The rows of R fall into several groups, and each row is roughly a mix of its group's hidden directions; some rows fit no group.
R:
[0.585 0.524 2.057 -1.267 -3.749 1.197 0.578 2.550 -1.667 -2.403]
[1.649 0.026 1.866 -0.421 -4.527 0.118 1.548 0.133 0.289 -2.819]
[-0.279 -2.445 -0.219 1.119 -4.462 -1.895 2.103 0.015 0.900 -1.116]
[1.081 -1.512 -1.780 -0.195 -1.239 -2.154 2.966 -0.556 1.228 -3.726]
[-0.066 -0.273 -1.495 -1.315 2.437 4.395 -0.736 -2.332 0.563 1.319]
[0.442 1.044 -1.875 0.323 -4.011 -0.507 -0.296 3.799 -1.247 -0.091]
[1.713 -1.703 -0.544 -1.247 0.069 0.025 1.961 0.606 3.248 -3.858]
[1.635 1.279 -2.049 -0.154 -0.438 -2.359 3.718 -0.741 2.914 0.426]
[-1.465 1.018 0.409 0.663 0.764 4.492 -2.655 0.533 -2.279 0.505]
[-0.740 1.855 -2.260 -1.734 -0.265 0.981 1.309 -2.541 2.205 3.342]
[0.129 -2.874 0.262 -0.708 -1.960 -1.453 2.499 -1.876 2.239 -2.785]
[-0.640 0.566 3.212 -1.443 -2.389 1.297 2.168 0.310 -2.957 -1.810]
[0.771 0.823 3.560 -0.602 -3.199 1.432 -1.411 1.528 -1.925 -1.646]
[0.231 0.429 2.967 -1.488 -3.712 1.486 1.317 1.047 -1.803 -2.002]
[-1.384 -0.274 2.939 -2.677 1.697 3.311 -1.616 0.837 -1.107 1.078]
[0.124 0.309 0.010 -1.708 -2.092 1.404 -0.193 4.755 -1.362 -1.859]
[-1.789 0.260 2.072 -0.246 0.262 2.668 -3.280 -0.096 -1.546 3.060]
[-2.447 0.334 -0.880 0.212 2.125 -0.276 1.524 -2.806 -1.448 3.679]
[0.764 -2.534 0.838 0.858 -3.216 -0.580 2.460 0.207 0.283 -3.470]
[-2.116 -2.575 -2.740 1.819 -0.349 -0.839 -0.327 -3.206 1.728 1.105]
[-0.453 -0.236 -2.052 -1.340 3.067 3.704 -1.075 -2.085 0.751 1.370]
[-0.276 -0.799 1.062 -0.800 3.173 1.755 -3.244 -1.248 1.936 2.424]
[0.438 0.196 4.832 -1.031 -1.910 1.689 0.049 -1.210 -1.290 -1.749]
[0.463 2.097 0.297 0.054 3.848 -1.771 -2.509 1.379 -0.539 2.490]
[-0.441 -0.163 1.016 -0.270 3.455 -1.296 -3.946 1.387 -2.211 -0.076]
[-0.485 -0.686 -3.285 0.663 3.207 -0.824 -1.078 -0.691 2.323 2.720]
[1.207 -1.424 2.541 0.666 -3.994 -1.036 2.410 -0.453 0.203 -1.968]
[-1.196 1.196 2.164 -0.171 -0.394 1.680 -3.228 0.501 -2.562 3.090]
[2.101 1.543 3.846 -1.929 2.088 0.177 0.794 -0.292 -0.253 -2.619]
[-0.885 0.214 2.953 -2.580 -1.035 2.775 -0.201 2.447 -2.343 -0.918]
[-0.060 1.549 -1.897 -0.112 4.017 0.108 -1.817 1.003 -1.821 2.749]
[1.704 -0.507 -1.885 0.746 -2.720 -1.924 2.912 -0.347 2.000 -2.523]
[1.056 0.567 3.825 -0.672 -2.858 1.589 -1.890 1.353 -1.265 -1.767]
[-1.452 1.571 0.414 -0.160 2.143 2.725 -3.439 0.331 -1.790 2.324]
[-2.012 -0.300 -4.609 -0.130 1.118 0.528 -1.658 1.461 0.399 2.315]
[2.122 1.086 -2.373 0.478 1.037 -3.031 2.979 0.503 1.798 -1.782]
[1.424 -1.801 1.094 0.799 1.024 -3.815 -0.250 1.918 -0.805 -3.200]
[-0.137 2.741 0.055 0.573 3.277 1.507 -2.642 0.354 -1.786 2.483]
[-0.979 -0.384 1.380 3.716 -0.858 -3.652 -0.610 -2.385 -0.232 0.578]
[0.783 -1.293 3.868 2.381 -0.802 -0.170 -1.240 2.792 -1.885 -0.931]
[-0.685 1.538 -2.942 -1.845 2.127 1.052 -1.519 3.551 -0.493 1.285]
[-2.059 -0.210 0.571 -0.252 -1.946 4.912 -1.087 -1.203 -1.050 1.005]
[-0.039 -1.157 -2.206 -0.557 -2.627 0.877 3.214 -1.729 1.294 -2.856]
[-1.407 -0.679 -3.839 -0.919 -1.376 -1.467 0.031 3.854 0.552 0.330]
[-1.569 -2.214 1.118 0.951 -4.702 0.131 -0.295 0.773 -2.184 -0.488]
[-0.124 -2.193 0.449 0.776 -3.621 -2.963 2.133 -0.060 1.155 -1.982]
[0.432 2.702 2.502 2.307 1.516 0.553 -2.108 -0.724 -2.413 2.207]
[1.298 0.761 -2.102 -0.478 3.547 -3.798 -0.089 0.753 0.313 -1.657]
[0.900 1.171 -2.410 1.477 -3.384 -1.688 -0.193 3.297 -1.154 -0.791]
[-0.187 0.727 2.102 -1.483 -2.067 1.797 -0.844 3.550 -2.639 -1.541]
[-0.944 -0.292 3.240 -2.410 -1.895 2.114 2.751 -1.865 -0.966 -0.085]
[-1.942 0.146 1.531 -0.633 1.088 2.294 -3.847 -0.115 -1.932 2.408]
[0.236 1.799 2.024 0.870 -0.157 -4.395 -0.269 2.679 -1.138 -1.141]
[-0.619 -1.165 0.958 1.172 2.260 -1.622 -0.248 -4.750 1.480 -0.863]
[-1.451 -1.506 2.146 0.608 -3.355 3.885 -0.419 -0.433 -1.121 0.121]
[1.856 0.428 -0.468 0.291 -1.475 -2.965 3.718 -0.260 2.826 0.747]
[0.207 -1.176 -2.679 0.625 3.426 -0.904 -0.600 -1.540 3.317 1.432]
[1.588 -1.112 0.281 0.499 -2.716 -2.456 3.768 -0.247 2.206 -0.843]
[1.590 -0.677 2.753 -1.396 -1.642 -1.644 2.477 0.381 0.714 -3.554]
[0.882 0.212 0.684 0.042 -3.350 -0.894 3.362 0.225 -0.940 -3.433]
[0.347 -0.670 3.449 1.807 0.845 -0.146 -2.708 2.747 -2.432 -0.283]
[0.635 1.666 -0.684 -1.652 2.159 4.479 -1.184 0.822 -1.069 1.738]
[-0.703 0.197 3.527 0.226 2.434 1.067 -2.016 -3.178 -0.890 1.515]
[1.387 -1.964 0.840 -1.470 -3.485 2.276 2.784 -0.301 0.797 -1.699]
[1.181 -0.446 1.216 -0.918 -3.022 -0.023 3.023 0.423 0.227 -3.863]
[-0.509 1.701 0.800 -0.479 -1.094 1.267 0.397 -1.167 1.563 5.153]
[0.204 3.279 -3.843 -0.446 3.156 0.946 0.271 -0.305 0.577 0.466]
[0.520 -1.623 -2.315 -0.369 1.446 -0.893 2.636 -2.149 3.788 -0.366]
[0.692 -0.986 -2.187 0.894 3.860 -0.806 -2.283 -0.312 3.014 0.598]
[-0.577 1.241 -1.620 0.327 -1.874 -1.339 -0.647 4.849 -1.417 1.219]
[-0.574 1.674 -1.069 0.479 3.234 2.550 -2.518 -0.875 -1.014 2.782]
[-1.250 -0.666 -1.689 0.272 3.493 1.136 -1.481 -3.728 1.180 1.196]
One row of each group comes first, with its name. Which group is each row after those in?
[2.044 1.100 2.052 1.445 1.859 -3.592 -0.351 2.450 0.282 1.757]  <92>
[0.601 0.327 -2.318 3.181 1.506 -2.811 -1.088 -2.441 1.242 1.588]  <31>
[0.856 -0.758 0.841 -0.510 -4.206 -1.244 2.196 2.835 -0.134 -1.715]  <51>

[-1.038 1.107 -2.315 -0.751 4.167 1.654 -2.303 -0.425 0.054 1.875]  <51>
[-1.943 -0.122 1.532 -0.891 1.403 1.800 -4.077 -0.171 -1.947 2.180]  <92>
[1.715 -0.046 0.113 -0.145 -4.552 -0.563 2.084 0.760 0.850 -2.770]  <31>
[-0.830 1.864 1.226 2.327 2.552 -3.717 -2.079 -0.553 -0.920 0.670]  <51>
[-0.606 -0.581 1.822 -2.486 -2.149 1.458 4.165 -0.819 -0.544 -1.439]  <31>
[0.616 -1.361 1.334 -1.088 -0.828 0.525 2.640 -3.975 2.880 -0.336]  <31>
